One turn sends every row of this set to another row. A few are shown first. Where does it send the rows asked after them?
Foze: -0.04 0.51 -0.82 -3.47 -2.26 -0.81 -3.86 2.12 1.39 -3.08 -1.84 2.12 -2.19 -2.23 3.24 -1.32 -0.23 -0.77 0.18 -1.24 1.64 -2.60 2.11
Pok: -1.02 0.71 -0.39 -3.85 -1.51 -1.33 -2.10 1.12 0.29 -3.16 -1.29 0.97 -1.59 -2.43 2.74 -0.86 -1.59 -2.05 0.31 -1.99 1.57 -2.80 0.91
Rizi: -0.37 1.36 0.80 -2.02 1.52 3.57 -0.67 2.66 1.24 -1.01 -4.28 1.36 1.16 -0.15 3.16 -0.95 1.01 0.98 0.76 0.16 -1.54 -1.17 4.21
nog: -2.20 3.29 -0.72 -1.51 -0.98 -1.50 -2.76 0.14 -0.80 -1.39 -1.76 3.77 1.03 -1.78 2.31 -0.34 -1.32 0.00 -0.41 -0.16 -1.28 0.76 1.30
mogu: -0.30 -0.16 -1.30 -2.38 -1.51 0.64 -3.67 3.10 2.27 -2.79 -2.38 1.13 -0.41 -1.45 3.32 -1.01 -0.56 -0.60 0.79 -0.12 2.65 -3.37 1.25
Suf: -3.52 2.34 0.64 -1.58 -0.80 1.20 -0.95 -0.97 -1.33 -2.31 -0.98 2.39 0.44 3.54 1.89 -1.03 0.37 1.32 -1.13 -0.91 -1.95 -1.91 4.01
lomak: -2.10 1.32 -0.60 -3.55 0.41 2.86 -1.15 1.00 1.09 -4.24 -1.24 -0.64 -0.21 1.50 2.93 -0.29 -0.54 1.11 -0.42 -2.36 0.94 -5.57 3.32
Mes: -0.91 0.99 -0.94 -3.44 -1.64 -0.76 -3.04 2.09 2.09 -2.79 -1.94 2.40 -0.55 -3.49 4.34 -0.48 -0.46 -0.91 0.61 -1.58 0.61 -2.64 1.30
Misi: -2.79 1.45 -0.03 -3.20 -2.55 1.96 -0.53 0.82 2.21 -2.67 -0.24 0.79 0.73 1.43 4.13 -0.65 0.64 0.58 -0.26 -2.65 2.16 -4.37 3.45
zomiv: -0.17 -0.05 -0.15 -2.32 -0.21 -0.98 -2.84 1.86 1.03 -2.23 -1.40 0.53 -2.45 -2.38 3.03 0.45 -1.05 -0.27 0.31 -0.64 2.64 -1.22 1.37
Didu: -4.00 3.33 0.42 -1.24 -1.90 1.59 -0.30 -1.02 -0.64 -2.59 -0.56 1.59 1.62 2.03 2.37 0.05 0.28 1.27 -2.34 -1.55 0.66 -1.24 3.34
kigo: -2.86 3.64 -0.61 -1.54 0.66 1.91 -0.40 -0.59 -0.98 -2.17 -0.75 1.24 1.34 3.41 1.03 -0.71 -1.40 1.69 -0.60 -1.06 -1.04 -2.06 2.60
davo: -3.46 2.13 0.17 0.43 -0.15 2.27 -1.10 -0.26 -1.37 -2.27 -1.86 1.69 1.71 2.95 1.53 -0.45 0.14 1.32 -1.67 0.51 -0.87 -1.24 2.54
Zovuk: -2.87 0.56 0.08 -3.65 -0.79 2.37 -1.17 0.97 1.58 -2.99 -1.36 0.90 0.38 -0.20 5.05 0.22 1.08 0.25 -0.12 -2.59 -0.57 -5.33 3.81
nipa: -0.28 0.44 -0.61 -2.71 -1.70 0.49 -3.84 2.83 1.73 -2.94 -2.20 2.24 -1.97 -2.15 3.22 -1.00 -0.37 -0.86 0.17 -1.19 1.78 -1.89 0.18
dito: -0.57 4.16 -1.61 -0.80 -0.45 -0.82 -2.02 0.77 -0.51 -1.70 -1.41 2.34 -0.01 -0.39 0.58 -1.35 -2.01 0.10 -0.46 -0.66 0.53 0.25 0.27
nila: -4.10 2.84 0.36 -1.76 -0.21 1.65 -0.76 -0.94 -1.19 -1.59 -1.11 2.39 1.90 1.60 2.91 0.37 0.20 1.12 -1.16 -1.23 -2.46 -2.05 3.83
Gebis: -0.37 0.53 0.03 -3.28 1.78 3.40 -1.04 3.00 2.56 -2.40 -4.33 1.64 -0.10 -0.99 3.19 -0.99 0.23 0.95 0.88 0.17 -1.24 -1.29 3.20
Gibas: 0.46 0.75 -0.66 -3.17 -1.65 0.54 -2.91 1.31 2.98 -2.73 -2.17 0.37 -1.10 -3.30 2.35 -1.66 -1.64 0.49 -0.03 -0.75 1.78 -2.05 1.67
Dem: -1.62 -0.73 0.56 -3.49 0.64 0.91 -0.98 1.26 1.56 -2.60 -1.03 -0.79 -0.52 1.03 3.66 0.48 0.21 0.38 0.92 -1.55 2.04 -4.65 4.12
pobam: -0.72 3.06 -0.27 -0.86 -1.22 -0.29 -1.90 -0.58 0.49 -1.46 -1.97 1.91 0.32 -1.53 0.36 -1.84 -2.02 1.15 -1.08 0.30 -0.30 1.30 1.30
reg: -2.06 1.78 0.70 -1.62 -1.04 1.87 -0.02 -1.23 -2.45 -2.59 -0.57 1.43 0.84 2.82 2.16 -0.96 1.33 0.76 -0.25 -0.21 -1.33 -1.63 4.19
sas: -1.41 0.40 0.26 -3.70 -0.81 3.07 -0.87 0.30 2.74 -2.89 -1.55 -0.90 0.42 0.33 2.90 -1.34 -0.23 1.45 -0.16 -1.64 0.68 -4.93 4.34
Pil: -1.29 2.76 -0.39 -1.13 -1.78 -1.45 -3.03 0.18 -1.08 -1.54 -1.48 3.79 -0.95 -0.06 1.36 -1.48 -1.04 0.12 -0.84 -0.01 -0.59 1.01 1.52
gug: -0.87 -0.53 0.25 -3.90 -1.59 2.49 -1.05 0.75 0.28 -3.43 -0.57 0.28 -0.87 1.28 4.17 -0.99 1.43 0.19 1.37 -1.26 0.52 -4.62 4.16
suv: 0.20 1.80 -1.64 -2.83 -0.75 0.30 -2.63 2.30 1.63 -3.81 -1.87 0.47 -1.55 -2.37 2.49 -0.98 -1.08 -0.49 -0.17 -1.92 2.51 -3.15 0.99
mibe: -2.22 -0.01 0.33 -3.89 -1.22 1.80 -1.75 0.87 1.16 -3.86 -1.34 0.74 -0.76 1.48 3.80 -0.87 1.16 0.45 -0.20 -2.10 0.34 -5.50 4.65
Bof: -2.40 0.07 -0.05 -1.67 -0.68 3.15 -0.93 1.48 1.39 -3.20 -1.86 -0.03 1.09 2.11 3.49 -0.77 1.37 0.46 -0.26 -1.09 1.05 -5.38 3.47
letan: -3.65 2.15 0.73 -2.44 -0.53 1.36 0.11 -1.28 -2.06 -1.32 0.03 0.99 0.22 2.49 1.88 -0.23 -1.12 -0.18 -0.61 -1.82 -1.37 -2.51 2.75
fusiv: -1.32 1.93 -1.01 -0.23 -0.99 -0.38 -3.70 1.23 -0.45 -1.85 -2.29 2.75 0.22 -0.61 1.35 -0.73 -1.71 0.36 -0.51 1.35 0.74 0.81 0.26
lol: -2.92 2.91 -0.38 -1.97 -2.10 -0.80 -2.91 -0.21 -0.26 -2.82 -0.95 2.80 0.56 -0.67 2.04 -0.08 -2.05 0.99 -1.50 -0.21 1.40 1.18 1.17
kezed: -1.92 -0.05 0.20 -3.74 -0.83 3.40 -2.36 1.78 1.08 -2.96 -1.78 0.45 -0.19 1.28 3.67 -0.03 1.20 0.15 -0.13 -2.17 1.23 -5.32 3.82
babez: 0.58 -0.36 -0.48 -3.63 -2.04 -0.18 -3.16 1.55 0.45 -3.76 -1.12 1.76 -2.24 -2.00 3.50 -1.35 -0.40 -0.41 1.44 -0.10 1.15 -1.53 1.42
gitu: -0.24 0.47 0.57 -2.68 1.60 3.22 -1.41 3.23 2.12 -1.88 -4.44 1.55 0.28 -1.17 3.56 -1.04 0.32 0.96 1.11 0.27 -1.39 -1.16 3.18
Sedu: -1.80 2.78 -0.19 -1.98 -1.23 -1.49 -1.61 -0.45 -2.16 -1.05 -0.73 2.08 -0.26 -0.61 1.04 -0.65 -2.07 -1.32 -0.44 -0.99 -0.09 0.00 1.03
ked: -1.82 2.71 -0.26 -0.71 -0.83 -0.91 -2.53 0.60 -0.75 -2.29 -2.24 3.83 0.52 0.19 0.85 -1.43 -0.87 -0.15 -0.60 0.14 -0.48 1.18 0.21
Kobi: -0.22 1.03 0.66 -2.14 1.65 2.06 -1.59 2.83 1.26 -2.43 -4.90 1.87 0.56 -1.88 2.71 -1.17 0.20 0.76 0.44 0.79 -1.39 0.17 2.77
vesop: -1.59 2.12 0.48 0.22 0.19 -1.47 -0.89 -0.01 -0.79 -1.27 -1.16 1.86 -0.95 0.04 1.35 -0.12 -0.87 0.36 -0.82 -0.05 0.28 1.41 0.90
lila: -3.54 2.20 0.54 -1.69 0.10 2.01 -1.18 -0.38 -1.42 -2.15 -1.85 2.03 2.35 3.69 1.42 -0.51 0.66 0.86 -0.87 -0.74 -0.88 -2.22 3.84
miv: -1.57 1.13 -0.84 -3.95 -2.79 -0.39 -3.05 1.77 2.58 -2.94 -0.65 1.95 -0.26 -1.20 3.80 -0.65 -1.70 0.32 0.58 -1.28 2.90 -1.95 1.17
paze: -2.85 0.01 0.59 -4.28 -0.92 1.50 -0.35 0.27 0.39 -3.37 -0.46 -0.17 -0.99 0.66 3.50 -0.48 -0.61 -0.86 0.11 -2.78 0.30 -5.29 2.69
fad: -0.70 1.93 -0.06 -1.34 -1.45 -0.84 -2.15 -0.47 -2.29 -2.99 -1.11 2.81 -0.59 -0.46 1.50 -1.29 -0.44 0.09 -0.07 1.02 -0.58 1.43 1.52
kog: -3.10 1.34 1.07 -0.92 1.06 0.38 1.01 -0.67 -0.41 -1.73 -0.73 0.62 0.96 3.38 2.01 -0.19 0.39 0.98 -0.13 -0.92 -0.28 -1.98 3.58
sazel: -0.42 1.79 0.72 -1.41 1.68 2.47 -0.88 2.24 0.46 -1.69 -4.77 1.79 1.46 -0.85 2.38 -1.03 0.85 0.69 0.13 0.57 -1.60 0.14 3.71
zir: -0.25 2.47 -0.12 -1.72 1.85 2.59 -0.61 2.02 0.63 -1.54 -4.61 2.07 1.10 -0.83 1.69 -0.95 0.88 0.45 -0.09 0.47 -1.34 0.53 3.88
pusos: -2.44 2.77 0.66 -1.31 -0.44 2.29 0.18 -1.60 0.32 -1.63 -1.32 0.61 1.92 2.15 0.91 -1.45 -0.57 2.15 -1.23 -0.50 -1.39 -1.61 3.93
sibuz: -0.11 1.29 -0.21 -2.59 1.78 2.04 -1.45 2.67 1.64 -2.87 -4.90 2.03 0.21 -2.12 2.21 -1.00 0.12 0.51 0.18 0.66 -0.98 0.26 2.91
vum: -0.49 1.72 0.00 -2.34 1.70 3.98 -0.25 2.35 1.53 -1.09 -3.96 1.71 0.73 0.40 2.68 -0.76 0.97 0.93 0.57 -0.04 -1.70 -1.00 4.17

kigo moves to -> dito
paze moves to -> letan
pusos moves to -> pobam
Now these:
mogu moves to -> Bof
sibuz moves to -> Gebis
mibe moves to -> Suf
ked moves to -> nipa
Rizi moves to -> sazel
reg moves to -> fad
nog moves to -> Mes
vesop moves to -> zomiv
miv moves to -> Misi

